In the data rows, the value 128 means zero.
Here is a table of points, one per row:
[140 124 121 129 143 123 127 127 116 149 142  93 131 159 155 140 132 102
  97 116 140 120 149 116 110 134  95  72 105 113 107 150 127 108 132 125
 128 159 111 106 102 109 127 133 145 119 121 130 148 107 134 136 122  55
  43 170 107 117 131 107 149 134 115]
[117  80 108 125 147 105 134 104 121  96 112 131  92 154 107 142 161  97
 120 143 113 119  71 119 139 133 165 140  90  78 136 134 110 168  80 171
 129 133 123 144 112 108 117 102 163 134  86 139 123 109  99 122  93 147
 117  88  99 136 145 102 119 148 123]
[106 124 102 129 112 147 149 158 130 120 125 122 147  85 131 143 152 123
 141 104 131 141 136 117 138 142 112 112  99 142 118 130 139 102 117 148
 119 143 144 138  92  21 151 144 138 136 135 125  93 119  78 111 136 170
 117 131 144 106 113 142 132 128 115]
[128 109 127 154 105 131 134 134 138 176 110 130 117 118 170 140 145 135
 110 106 154 121 131 121  71 150 149 136 140 139 177 107 137 178 145 168
 147 101  92 127 175 127 138 149 175 161 144 119 137 138 126 158 153 135
 116 115 173 166 130 134 142 130 170]
[126 156 169 148 152  98 138  99  95 180 126 108 162 120 123 157 107 112
 154  98 101 112 136  82 160  90 131 145 137 105  90 129  92 120 133 148
 112  97 101 107 117 150  87 124 108 134 126  93  88  81 134 158 112 145
 143 105 162 115  81 131 157 146 128]
[122 135 127 123 143 109 143 116 117 139 101 175 107 169 122 103 136 147
 115 147 141  80 170 142 162 140 130 146 163 148 110 128 114 119 142 171
 179 115 142  95 155  93 178 126 159 106 124 134 154 124 129 119 127 142
 133 127 129 148 108 119 140  93  91]
[ 84 165 106 146 110 106 116 139 103 118 138 140 142 127  93 162  98 141
 120 132 121 145 123 129 134 147 115 151 128 120 109 151 177 175 180 158
 151 114  81 121 124 132 173 138 125 110 149 148 117 149 141 109 128 110
 109  86 106 151 119 137  99 144 155]
[169 105 145 124  95 149 141 120  98  97 134 120 113  85 124 115 117 157
 113 116 147 146 105 145 141 124  82 109 160  73 153 113 126 124 102 148
 148 105 148 162 133 119 128 109 110  63 115 123 123 142 161 134 137  91
 105 114 174 111 102  89 115 167  87]
[169 196 137 157 137 122 133 136 156 138 130 140 135 134  98 126 159 108
 163 138 130 162 142 114 141 159 125 147 104 131 128 176 156 153  94 103
 178 139 191 145 146 157 110 154 141 181 148 132 137 125 178 172 161 151
 120 123 126 121 160 124 125 147  83]
[142 163 135  77 122 133 100 143 116 131 134 132 168 155 133  81 129 111
 112 134 132 126 128 165 108 124 109 142 109  91 145 144 129 141 127  75
  99  96 142 110 122  96 141 146  85 121  44 130 105 127 138 155 113 144
 138 120 144 161 116 110 146  93 188]
[142 148 169 152 174 128  94 158 130 105 116 185 164 107  55  92 140 116
  90 102 107 136  76 123  92 153 116 126 145 152 140 147  96 122 112 168
 106 139 103 106 156 141 119 115 117 118 121 138 104 138 108 114 136 109
 144 205 140 111 155 163 138 136 123]
[125 107 111  80 141 120 161 132 159 181 110 140 128 163 105 184 101 151
 126 164 125 147  84 121 104 129  86 124 127 144 139 118 145 109 130 141
 147 111 150 138 139 148  99 151 100 132 110 146 149 140 148 160 149 169
 142 152  94  77 105 159 115 127 128]
[ 78 108 117 118 107 163 122 130 191 149 127 120 140 117 122  73 128  77
 140  91 146 117 156 117 122 118 107 114 135 116 121 152 160  89  71 147
 132  93 115 127 111 171 155  84 125 127 144 127 134 122 141  91 111 118
 147 118 100 105 116  93 127 129 150]
[132 178 155 146 118 139 125  96 111 138 170 161 116 130 153 140 126 160
 140 110 104 107 125 155 152 102 137  90 107 149 120  85 119 118 140 153
 117  71 150 179 145 127 131 126 102 151 141 140 158 138 125 111 102 149
 110 164 116  92 195  97 125 121 172]
[115 118 150 104 154 135 167 167 145 114 109 148 196 176 164 172 164 175
 175 136 125 167 145 172 159 157 141 143 124 124 142 162 104 128 116 115
 131 156 158 166 112 186 148 139 130 130 157 153 163 115 147 126 121 132
 131 144 144 159 137 167 166 196 139]
[136 142 124 128 137  77 115 151 135 144 129 138  89 116 157  65 162 118
 127 157 117 135  89 119 154 108 112 141 129 126 113  64 141 113 138  82
  80 113 100 141 116 141 147 114 133 115 144 120 117 111 151 106 181 148
 114 113 118 121 131 151 160 154 118]
[122 114 125 125 103 143 121 150 132 110 133  90 107 124 125 118 136 111
 156 130 103 130 109 135 147 125 127  77 125 130  91 135 116 121 117 134
 110 116 123 121 129 122 100 186 188  56 142 105 130 118 161 152 119 104
 173 143 124 148 147 133 116  93 150]
[102 128 142 133 130 142 130 119 111 119 122  71 111  92 139 111 150 125
 110 133 104 152 130 146  98 126  64 153 115 143 113 106  92 158 154 109
 141 125 145 114 174 142 118 116  99 135 148 135 142  78 128 106  96 161
 138 138  84 142 117 132 122 115 108]
[131 145 100 135  89 141 151 162 131  68 138 137 138 122 159 129 127 155
 100 163 135 109 135 109 130 123 161 171 133 110 137 129 137  78 151 135
 146 173  62 104 153 129 105  93 135 139 149 120 120 148 126 197 106 162
 140 148 101 111 133  85 128 134 138]
[137 110 159 151 133 137 151 121 113 122 117 110 134 152 162 129 139  98
  73 117 150 137 116 155 176  69 145 132 114 164 129 151 167 149 163 138
 137 158 142 141 113 174 119 138 117 140 103 118  97 122 142  89 177 146
 154 165 130 115 117 131  86 116 138]
[146 147 137  89 129 111 118 130 130 141  86 114  87 101 127 180 112 116
 111  90 138 127 129 164 128  76 144 105 141 171 119 150  92 146  62  54
 146 143 105 100 132 119 139  89 128  91 159 122 110 196 114 124 110 141
 100 105 125 120 141 135 140 107 135]
[177 137 143 125 126 164 156  91 135 154 125 160  96 136 136 125 101 118
 148 129  99 161 170 112 111 153 119 150 120 163 156  96 139 112 133 128
 136 180  65 129 106 121 152 156 120 101  93 144 138 110 102 120 112 108
 163  99 126 147 151 120  97 150 127]
[106 156 124 117 118 165 126  71 129 108 112 139 103 114 130 157  97  97
 142 211 129 120 143 142 126 132 129 131 114 120 147 121 131 133 133 129
 100 152 162 132 152 127 117 109 151 181 121 110 105 158 185  89 108  99
 148 156 148 113 103 188 177 146 144]
[182 105 123 132 154 158 106 126 103 131 148 129 184 122  95 162 146 112
 143 138 147 146 160 106  96 122 152 125 141 107 130  71 123 144 164  98
 112 124 142 132 106 151 125  98 169 105 137 159 131 125 145  97 138 161
 136 138 114 102 110 100 140  73 131]
[114 139 120 102 113 116 161 101 110  97 144 115 120 163 106  85 142 173
 140  88 126 105 134 108 111 171 141 124 108 156 125 101 109 137  82 139
  85 159 139 137 123 155 102 134 102 126 157 101 111 139 129 120 159  96
  92 106 116 139  72 122 105  77 150]
[134  84 129 113 142 130  89 150 131 133 162 153  85 121 119 139 133 161
 136 125 146 116 152 119 134 132  98 124 144 160 145 171 131 145 172 146
  89 134 149 106  99 113 117 116 136 156 134  77 121 140 117 140 126 129
 147  94 109 146 144  93 136 158 124]
[113 112 151 170 109 114 135 124 152 144 173  85 140 122 113 136  97 141
 165 141 129  36 120 131 137 136 127 108 121 115 172 149 156 145 138 104
 131 157 101 124 156 118 134 129 117 124 110 175 139 150 105 110 156 147
 143 124 146 166 138 131 145 123  92]
[ 95 137  48 124 153 102  94 108 124 150 131 126 121 141 142  80 105 138
 108 120 118 158 153 100 125 103 187  85 123 118 148 132 119 139 145  92
 112 120 178 134 146 128 123 138 113  99 163 166  95 130  82 156 102 110
 150 156 152 125 100 130  84 165  97]
[119 103 151 105 141 124 106 133 160 119 164 125 118 109 138 127 128 136
 101 122 131 133 113 117 118 162 199 130 131 102 118 131 113 101 155 129
 172 134 119  97 124 105 126 174  90 149 136 110 157 145 149  85 118 134
 131  82 144 115 132 133 129 125 115]
[110  60 107 174  85 152 132 150 100 139  90 135 147  97 114 104  96 138
 146 130 135 141 133 127 155 104 164 141 136 144 106 102  96 128 111 107
  89  95 139 100 119 140 139 132  98 168  76 132 144 125 141 160 125  93
  85 135  98 133 159 158 108 107 105]
[135 110 118 107 112 118 140  99 160  87 111 115 128 146 127 122 129 114
 165 136 110 146 121 131 129 128 123 154 165 122 114 141 154 135 156 111
 153  91 122 133  88  78  87 117 111 130 152 112 133 119  54 123 149  81
 119 152 146 125 147 117 151 109 128]
[140 150 116 155 160  92  83 150 113  99 129 108 132 119 152 157 101 134
 108 130 161  97 115 137  90 123 105 148 163 121  95 120 147  59 102 124
 132 147 153 178 117 146 145 118 164 158 105 111 172 109  78 146 113 108
 151  81 156 150 139 165  75 103 129]
Along one direction, these points spread out more than along any other. Take the direction at right angles to it along which they spread out most. Go by this last direction. For each point below, how far along it does it lie, from 0 to 99? 50 is the average, and the first point above lies past it. One standard deviation of the points above along it is 16.
[140 150 116 155 160  92  83 150 113  99 129 108 132 119 152 157 101 134
 108 130 161  97 115 137  90 123 105 148 163 121  95 120 147  59 102 124
 132 147 153 178 117 146 145 118 164 158 105 111 172 109  78 146 113 108
 151  81 156 150 139 165  75 103 129] --> 28
[126 156 169 148 152  98 138  99  95 180 126 108 162 120 123 157 107 112
 154  98 101 112 136  82 160  90 131 145 137 105  90 129  92 120 133 148
 112  97 101 107 117 150  87 124 108 134 126  93  88  81 134 158 112 145
 143 105 162 115  81 131 157 146 128] --> 68
[102 128 142 133 130 142 130 119 111 119 122  71 111  92 139 111 150 125
 110 133 104 152 130 146  98 126  64 153 115 143 113 106  92 158 154 109
 141 125 145 114 174 142 118 116  99 135 148 135 142  78 128 106  96 161
 138 138  84 142 117 132 122 115 108] --> 66
[ 84 165 106 146 110 106 116 139 103 118 138 140 142 127  93 162  98 141
 120 132 121 145 123 129 134 147 115 151 128 120 109 151 177 175 180 158
 151 114  81 121 124 132 173 138 125 110 149 148 117 149 141 109 128 110
 109  86 106 151 119 137  99 144 155] --> 26
[135 110 118 107 112 118 140  99 160  87 111 115 128 146 127 122 129 114
 165 136 110 146 121 131 129 128 123 154 165 122 114 141 154 135 156 111
 153  91 122 133  88  78  87 117 111 130 152 112 133 119  54 123 149  81
 119 152 146 125 147 117 151 109 128] --> 44
[177 137 143 125 126 164 156  91 135 154 125 160  96 136 136 125 101 118
 148 129  99 161 170 112 111 153 119 150 120 163 156  96 139 112 133 128
 136 180  65 129 106 121 152 156 120 101  93 144 138 110 102 120 112 108
 163  99 126 147 151 120  97 150 127] --> 29
[ 78 108 117 118 107 163 122 130 191 149 127 120 140 117 122  73 128  77
 140  91 146 117 156 117 122 118 107 114 135 116 121 152 160  89  71 147
 132  93 115 127 111 171 155  84 125 127 144 127 134 122 141  91 111 118
 147 118 100 105 116  93 127 129 150] --> 60
[169 105 145 124  95 149 141 120  98  97 134 120 113  85 124 115 117 157
 113 116 147 146 105 145 141 124  82 109 160  73 153 113 126 124 102 148
 148 105 148 162 133 119 128 109 110  63 115 123 123 142 161 134 137  91
 105 114 174 111 102  89 115 167  87] --> 56
[110  60 107 174  85 152 132 150 100 139  90 135 147  97 114 104  96 138
 146 130 135 141 133 127 155 104 164 141 136 144 106 102  96 128 111 107
  89  95 139 100 119 140 139 132  98 168  76 132 144 125 141 160 125  93
  85 135  98 133 159 158 108 107 105] --> 67
[113 112 151 170 109 114 135 124 152 144 173  85 140 122 113 136  97 141
 165 141 129  36 120 131 137 136 127 108 121 115 172 149 156 145 138 104
 131 157 101 124 156 118 134 129 117 124 110 175 139 150 105 110 156 147
 143 124 146 166 138 131 145 123  92] --> 26
[169 196 137 157 137 122 133 136 156 138 130 140 135 134  98 126 159 108
 163 138 130 162 142 114 141 159 125 147 104 131 128 176 156 153  94 103
 178 139 191 145 146 157 110 154 141 181 148 132 137 125 178 172 161 151
 120 123 126 121 160 124 125 147  83] --> 54
[142 148 169 152 174 128  94 158 130 105 116 185 164 107  55  92 140 116
  90 102 107 136  76 123  92 153 116 126 145 152 140 147  96 122 112 168
 106 139 103 106 156 141 119 115 117 118 121 138 104 138 108 114 136 109
 144 205 140 111 155 163 138 136 123] --> 65
